In the data rows, 128 means zero.
Each row of this table is followed by its label. One hidden rule gives the labels. It looks at one to three of the table's principal directions, none of them among the few with the most spread.
[142 109 126 140 130 112 109  99 134 134 113 149 117 147 131 167 128 115 100 141 109 152 108 102 113 133 141 155 124 102 122 147 157  94 154 126 110 120 106] 1
[139  66 169 161 156  87 239 108 116 204 171 158  58 118 116  97 158 156 117 172   0 222  63  74 127 176 208 173 197 155 136 201 154  62 209  84  14 135  77] 4
[100 159  97  96 157 164  57 199 116  19  96  90 202  65 132 151 179  82 168  87 247  48 214 197  86  85  37 126 113 149 130  63 100 197  57 147 220 107 121] 5
[ 59  81 200 105 101  30 132 117  80 162 185 117  79  55 118 142 189  83 128 163 197  78 133 150 163 136 135 143 123  79 141 138  57 108 155 135 170  69 143] 4
[ 93 103 138 103 150  80  95 115 123 115 128 124 149 155 138 135 125 132 150 130 152  97 178 119 154 103 124 101 101 107  98 148 146 141  49  95 153  75 150] 2
[130  72 144 173 166 160 199 152 131 147 106 169 122 191  86  51 125 164 132 107  46 151 122   6 114 142 157 167 207 155 140 203 172  42 124  62  85  98 126] 0
[101 146 165 134 122 151 125 166 128 136 150 120 103  74 145 146 167 107 136 135 166 103 112 168 117 114 113 131 140 141 166  79  68 145 108 145 120 130 114] 4
[127 114 128 123  77  91 145 116 106 133 137 172 131 151  92 111  91 114 107 140  88 155 141 108 173 112 107 143 145 130 131 159 126  99 156 121 188  84 172] 2
[130 134 119 125 123  95 131 144 116 138 144 127 126 116 136 133 118 126 133 143 130 121 142 145 134 136 126 152 144 122 146 122 131 134 144 144 141 107 117] 5
[119 139  94 117 117 142 153 162 126 129 126 120 140 130 121 103 127 139 130 128 144 132 125 138 129 100 101 143 145 144 135 123  99 128 155 144 139 120 156] 3
[132 199 110  99  81 162  30 140 158  58 100 148 178  96 166 209 108  89 104 126 172 119 148 220 127  64  67 111  74 138 133  56 101 177  59 167 182 144 135] 3
[177 154 135 143  99 148 147 120 128 164 121 151 101 175 150 109  41 165 121 111  52 147 147 113 178 131 135  95 131 160 163 106 134 158 101 139 128 142 143] 6
[188 132  75 107 172 151  83  75 150  77  90 136 139 157 162 177 101 130 133 114 112 183 123 133 107 131 146 103  86 130  99 108 184 160 142 128  97 193  61] 5
[154 136  99  98 158 158 134  98 135 117 127 102 115 147 167 141 120 145 132 114 138 159 125 158 122 106 153  94  92 147 103 127 133 182 120 126  88 187 120] 6
[125 125 123 110 109 125 124  99 144 135 135 147 123 149 145 153 108 131 105 147 107 168 114 133 145 102 150 133 112 124 103 159 142 124 109 116  99 138 131] 6
[167 146  78 128 169 169 122 153 136  80  83  99 170 136 121  90 119 149 156  78 158 101 136 122  90 140 108 117 126 138 139  95 135 132 166 146 142 169 110] 0
[130  62 117 113 185 191 143  66 156 106 115 151  90 193 120 123 150 127 136 114 118 201  70  50 105 113 197 110 122 130  79 179 159  93 146  60  49 188  88] 0
[ 98  71 184 113 122  92 138  81 118 157 170 150  59 130 126 151 151  93 118 160 130 158  80 122 145 105 176 150 127  98 127 170 105  84 145 100 100 113 101] 5
[ 99  96 134 105 102  85 112 105 127 141 130 144 117 139 127 141 121 119 109 151 139 128 133 112 153 119 153 150 118  90 109 167 136  94 124 121 137  95 140] 5
[ 80  57 177 145 164  92 178 113 135 181 150 181  85 143 130 133 171 150 128 176  42 194  94  45 150 130 171 136 169 144 107 182 142  71 104  54  32  85 108] 1
[140 115 144 130 141 149  96 136 115  76 101 142 141 126 121 132 129  96 127  91 162  91 166 116 105 121 115 153 136 121 149 134 140 114  96 120 178 119 104] 6
[ 51 114 168 133 113  98 150 151 133 188 161 135 109 127 121 115 158 146 135 179 110 126 122 117 160 116 130 122 150 128 111 149 110 117  54 102 101  56 172] 0
[143 128 123 113  94  87 115  69 129 154 144 175 113 194 153 166  63 131  89 143 113 163 114 111 178  93 143 119  98  98 122 157 131 115 135 122 138 119 165] 7
[113 176  71  98 111 122  52 171 141  33 117 114 220  41 125 177 160  83 144 132 206  96 162 206  98 124  66 146 106 124 110  70 127 162 144 166 192 139 100] 6
[139 146  87 144 133 172 139 166 129 135  93  98 144 153 114  98 119 153 140 111 106 119 167 113 118 135  91 113 141 161 120 106 148 168 107 140 139 111 161] 1
[ 78 159 153 115  96 169 154 192 132 147 167 116 104  73 145 106 152 131 144 141 158 104 136 178 147 107 129 117 154 171 158  88  58 171  78 139 121 132 155] 3
[ 79 136 158 108 118 136 131 168 119 152 145  96  98  92 146 100 148 139 152 129 191  66 156 156 148 129 136 107 130 128 149  96  72 162  68 145 140 111 153] 0
[155 128 151 140 102 187  65 133 130  93  57 168 123 185 134 148  76 101  94  81 115  98 192  98 128  83  98 132 121 139 164 115 146 124  28 124 197  89 149] 5
[ 58 125 192 105  58  83  78 154  98 135 155 147 106 100 143 180 145  63  96 146 196  62 189 176 168  50  82 140 113 112 163 111  52 143  49 136 229  26 209] 4
[167 144  97 150 111 179 108 158 120 102  63 135 153 170 109 119  90 120 105  85 115 109 174 105 107 104  66 156 142 144 153 118 147 125 111 151 191  97 155] 1
[129 126 169 178  98 116 171 169 123 181 140 141 121 136 110  86 103 148 120 124  65 101 134  86 148 144 126 154 177 141 175 139 122  85 133 122 125  87 153] 0
[ 95 128 138 122 118  72 143 153 109 151 157 109 136  73 140 143 156 133 141 154 117 118 162 155 159 132  98 117 128 145 119 109 104 167 122 134 127  92 143] 4
[191 103 129 128 133 190 187  73 133 165 112 182  44 215 159 121  65 159  91 113  22 238  95  74 154 100 188 115 142 178 143 162 143 126 135  99  57 183 120] 5
[128  88 140 138 154 132 193 158 105 154 128 125  97 147 113  68 133 150 146 118  78 136 154  88 130 130 144 147 181 166 148 160 136 116 126 100 114  96 132] 5
[ 63  90 170  74 163  99  93 136 102 106 142  80  97  60 154 124 188 108 177 115 255  29 175 152 136 145 158 107 101  84 131 103  76 157  75 133 156 120  97] 5
[133 173 124 130  85 103  72 114 132  98 152 155 164  97 133 203 119  77 102 147 163 128 112 182 127 113  89 143 102 101 132 101 118 136 148 156 175 133 122] 3
[151 158 120 135 139 105 131  96 123 119 177  86 137  58 115 155 164 100 137 155 161 143  65 205  83 189 146 154 113  92 104 133 148 143 203 164 100 195  53] 6
[122 168 116 114  76 102  32 133 153 102  99 162 176 144 165 198  78 114  99 135 138  98 179 154 160  80  85 108  81 113 134  81 130 146  62 145 188  83 172] 0
[ 84  82 122  81 178  22 154 105  99 184 173 107  81 123 177 127 147 173 177 164 154 122 168 103 191 163 179  67 113 112 106 116 115 181 137 109  96  98 137] 3
[120 135 162 141 126 107 101 110 147 142 140 175 131 146 158 174  96 136 125 152  86 146 122 116 158 118 133 122 123 121 128 131 151 122  48 106  97 110  98] 5
[152  72 201 153 141  63 149  31 126 213 168 220  33 219 193 215  93 130  66 159  30 214  78  48 174  90 198 118 118 114 151 178 134  82 139  65  45 109 132] 4
[153 132  82  86 130  97  62  96 112  74  93  98 149 117 131 157 126  98 127 107 213  95 151 167 116 125 101 113  68  84 118  90 118 148 190 174 205 141 127] 3
[102  52 164 127 158 100 140  86 109 149 141 141  78 184 106 114 150 109 123 130 148 123 120  59 123 125 182 148 140  84 118 201 147  71 133  77 127  86 135] 3
[123 102 126  93 161 112 124 106 128 128 113 112 105 124 165 125 144 154 142 113 155 118 143 112 147 132 161  71  92 130 121 102 100 149 142 120 107 155 138] 0
[100  99 137 126 151  81 125 126 101 124 127  77 135  90  84 105 191 106 141 136 196  78 117 141  90 162 118 159 125  73 110 154 125  93 169 145 159  96 121] 1
[180 120  76  93 135 115  49  37 145  88  77 191 127 197 184 236  74 115  82 128 109 204 137 101 149  89 130  94  58 111  95 114 169 149 135 123 130 153 115] 4
[125 125 110 156 176 203 209 202 117 141 108  72 130 123  96  32 170 170 167  91 118 106 144  99  87 148 109 132 186 186 137 129 119 143 126 122  99 133 142] 1
[173 119  82 118 136 109 103  76 134 114  90 109 139 151 127 156 122 127 105 123 109 162 115 128 110 134 128 110  79 111  92 129 159 128 204 142 124 155 131] 1
[ 95  55 173 123 154 111 235 126 102 192 165 145  62 158 127  54 142 171 138 127  85 151 127  47 170 127 193 128 180 155 136 201 103  92 132  66  71 111 157] 6
[138 119 141 159  95 142 172 139 116 162 122 156 112 163  96 112 115 124  85 141  43 174 127 107 125 106 112 174 171 156 135 183 149  97 118 115 132  81 169] 5
[134 125 134 130 115 152 135 119 141 116 127 132 132 128 104 101 118 127 128 117 130 130  95 118 123 140 148 141 133 116 126 147 130  91 149 127 120 162 108] 2
[113  54 187 145 127 104 180 101 103 166 130 165  92 192  89  70 109 139 112 116  79 130 134  32 159 123 162 155 164 113 130 229 145  47 102  70 131  73 157] 7
[148 152 131 174 104 161 133 166 133 120 112 130 158 128  75  91 112 115 117 123 104 111 109 133  84 149 106 201 176 118 153 156 165  73 126 148 153 109 106] 5
[118  67 117  95 185 171 148  94 142 113 102 130  98 188 134  99 139 152 147 107 123 169 120  69 127  97 176  99 119 143  86 171 144 117  98  70  72 153 118] 3
[203 207 125 195 140 229 120 177 149  72 108 164 173 110 109 112 101 118 129  93  86 129 116 143  55 184 117 162 188 173 189  93 183 126 108 143 141 189  61] 6
[114 110 166 119 102  82 120  67 122 181 175 167  66 170 159 184 106 110  92 166 123 160 102 120 169 100 171 120 106  95 128 156 117 123 117 110 113 107 152] 3
[106 139 117 117  72 154  90 156 143  98  98 141 159 112 106 123 111 110 121 115 160  97 137 125 146 103  85 139 122 120 135 100  94 103 125 152 179 116 147] 0
[126 176 102 119 104 142  59 147 157 101 105 136 166 123 162 179 107 124 122 129 153 107 151 159 135 101  91 100  94 131 133  61 118 165  89 153 151 127 145] 0
[126 122 133  94 128 108 103  82 123 135 134 134  88 145 154 156 121 119 123 134 171 137 106 144 152 103 142  86  83 104 131 102  86 143 143 138 140 141 142] 1
[145  60 104 133 226 143 172 111 104 130  97 100  99 186 111  75 158 154 155  94 143 128 137  44  81 160 168 142 155 116 111 185 177 105 154  92  97 126 101] 4
[ 45  67 191  89 133  12 122 117  81 145 192 124  92  84 131 145 192  83 138 159 234  65 143 140 155 109 148 148 122  65 138 158  64  97 141 110 177  52 151] 5
[131 205 131 131  75 146 104 169 109 117 153  61 142  50 105 132 143  80 127 132 210  66 116 255  92 127  68 159 116 110 159  78  78 173 139 215 202 135 133] 5
[ 96  97 139 127 150  88 246 107 125 199 253 148  73 110 135 104 154 152 161 175 120 199  24  94 164 157 211 140 179 129 124 171  88 101 248  89  12 189  85] 7
[105 113  75  67 135  68  91 106 119  90 108 104 167 115 138 143 146 128 131 128 210 105 158 145 142 111 112 106  74  91  84 126 110 138 169 142 173 120 164] 5
[148 136  99 123 125 113 111  87 117 124 136 121 116 125 121 171 147  95 105 144 159 157  95 153 105 137 122 131 103 101 112 120 128 139 207 154 145 148 129] 1
[ 66 113 168 131 110  44 163 138 112 202 185  85 107  63 122 119 181 144 143 186 112 108 132 152 161 173 144 114 130 116 101 137 111 145 129 129  97  82 155] 3
Here are more rows. What is the label of each one?
[159 142 113 147 200 180 154 136 131 120 124  53 143 144 118  54 123 177 200  81 129  88 156 116 102 198 157  69 127 148 107 117 180 193  87 115  96 184  96] ~ 7
[ 77  83 144 101 131  95 178 116 120 185 156 102  79 131 124  85 155 159 149 149 140 132  98 105 170 121 158  93 121 120 108 142  73 117 158 114  89 117 165] ~ 0
[131 135 134 150 144 156 143 167 131 103 123 106 160  97  96  91 147 125 153 113 120 109 124 140  94 145 109 156 158 143 134 133 142 112 121 127 125 135  91] ~ 3
[110 145  78  84 158 107 133 148 119 126 126  68 130  66 154 129 180 151 160 147 175 129 141 191 124 141 110  85 100 146 103  69  91 202 161 166 116 147 135] ~ 1
[ 87 123 138 117 143  84 125 161 112 133 140 103 131  65 136 136 183 124 148 149 167  95 145 157 124 138 108 131 132 123 133 100  95 141 130 143 134  94 124] ~ 1
[159 111  91 123 136 117 134  80 134 134  93 119 135 166 111 116 106 157 122 131  61 180 127 100 139 151 136  94  99 132  75 150 180 134 156 120 108 142 138] ~ 3
[116  95 164 115 125  89 124  68 127 168 145 158  82 168 167 184 119 128 100 154  82 177 123 111 172  84 149  97  92 126 104 153 125 139  87  93  88 105 149] ~ 4
[155  87 144 146 124  93 152  57 124 174 140 170  85 196 121 134  88 135  99 137  76 176  83  55 155 142 174 133 127  94 124 180 153  72 185 104  99 131 126] ~ 0
[ 78 147 173 101  67  63  90 122 126 148 174 153 124 107 153 169 112 105 104 168 172  96 131 182 174  89 131 137 105  88 142 133  85 119  76 139 168  81 167] ~ 7
[ 81 117 173  96 106  59 118 104 109 160 193 126  79  92 152 164 157  95 123 165 202 105 101 175 155 108 155 125 105  84 145 120  59 128 154 139 143 111 144] ~ 3
[132 148 146 155 117 188 176 170 128 151 123 124 124 144 115  78 115 152 122 109  93 125 128 124 121 110 111 142 165 168 150 145 115 126  78 125 116 123 157] ~ 3
[155 125  94 114 127 148 108  72 151 105 118 140 127 151 123 164 123 110 105 141 117 196  70 137 107 115 147 134  98 112  89 147 155 112 176 128  97 178  98] ~ 3
[136  70 100 105 196  86 122  87 117 119 107 102 118 160 140 140 154 135 144 119 148 137 133  92 113 124 146 113  99 103  95 146 149 122 179 106 105 124 110] ~ 1
[164 180  89 148 103 168  97 149 149  92 104 138 182 139 118 135  85 126 128 106 109 126 140 136 123 127  82 116 123 149 137  84 146 148 133 148 163 149 134] ~ 0
[121  97 164 128 132 150 141 115 127 132 131 153  95 159 136 133 132 116 119 109 113 142 123  96 143  78 132 107 126 152 141 134  93 117 115  91 119 124 152] ~ 1
[148 140 117 132  99 154  87 113 155 127  90 167 120 155 152 169  93 129 101 121 101 149 121  99 150 108 116  95 102 137 142  77 113 127 135 138 127 142 142] ~ 0
[137 171 106 139 101 170 142 151 159 136 130 119 147 124 121 111 112 146 124 138 100 150  90 160 118 125 125 132 136 149 125 117 128 129 135 146  98 161 133] ~ 0
[109 115 150  80 102 120  92  73 133 114 156 165  86 119 164 190 125  91 113 143 170 159 101 152 168  84 155  99  83 113 123 110  78 142 128 122 128 161 119] ~ 3
[ 95 122 156 136 113  66 192 149 112 186 200 106 108  78 112  95 155 137 142 174 114 128  93 159 141 157 156 164 166 119 137 158 107 107 177 132  96 110 122] ~ 6
[139 151 154 156  94 153 163 177 102 134 144 130 127 117 100  83 109 114 122 105 124  92 149 142 124 126 102 164 176 151 183 132 105 122 125 143 184 108 155] ~ 6
[104 149 139 105  86 173  56 133 146  95 103 150 125 119 152 190 131  85  97 128 179 115 140 167 128  64  97 124  95 126 134  89  89 146  54 144 165 117 148] ~ 1
[103 161 145 145  78  83 155 167 116 171 167  87 143  66  96  95 140 135 132 169 102 102 133 189 138 168 114 149 148 126 125 133 127 139 128 160 143  93 153] ~ 6
[148 126 127 164 137 112 195 151 107 187 132  59 122 143  79  31 115 174 153 122  83  97 130 121 116 188 137 140 160 124 131 161 160 118 159 145 122 108 146] ~ 5
[115  95 158 137 136  66 147 119 125 162 140 122 126 125 129 118 131 150 139 142  82 124 129 102 156 140 140 119 125 120 119 147 133 103 135 107  97 100 126] ~ 0
[138 159 101 105 125 131  90 126 134 102 111 118 156 131 159 147 105 137 130 111 161 105 166 152 141 116 113  87  89 131 122  92 123 177  99 144 156 143 153] ~ 5
[142 141 102 105 106  94  67  91 118  70 112 147 173 129 111 164 112  87 109 114 202 108 124 146 127 113  87 135  86  75 122 122 117 105 178 155 215 131 137] ~ 5
[ 84 154 156 156 129 151 170 253 104 136 138  70 147  57  83  29 177 133 169 114 188  18 155 168  83 155  92 187 206 140 193 112  84 110 101 163 177  75 140] ~ 0
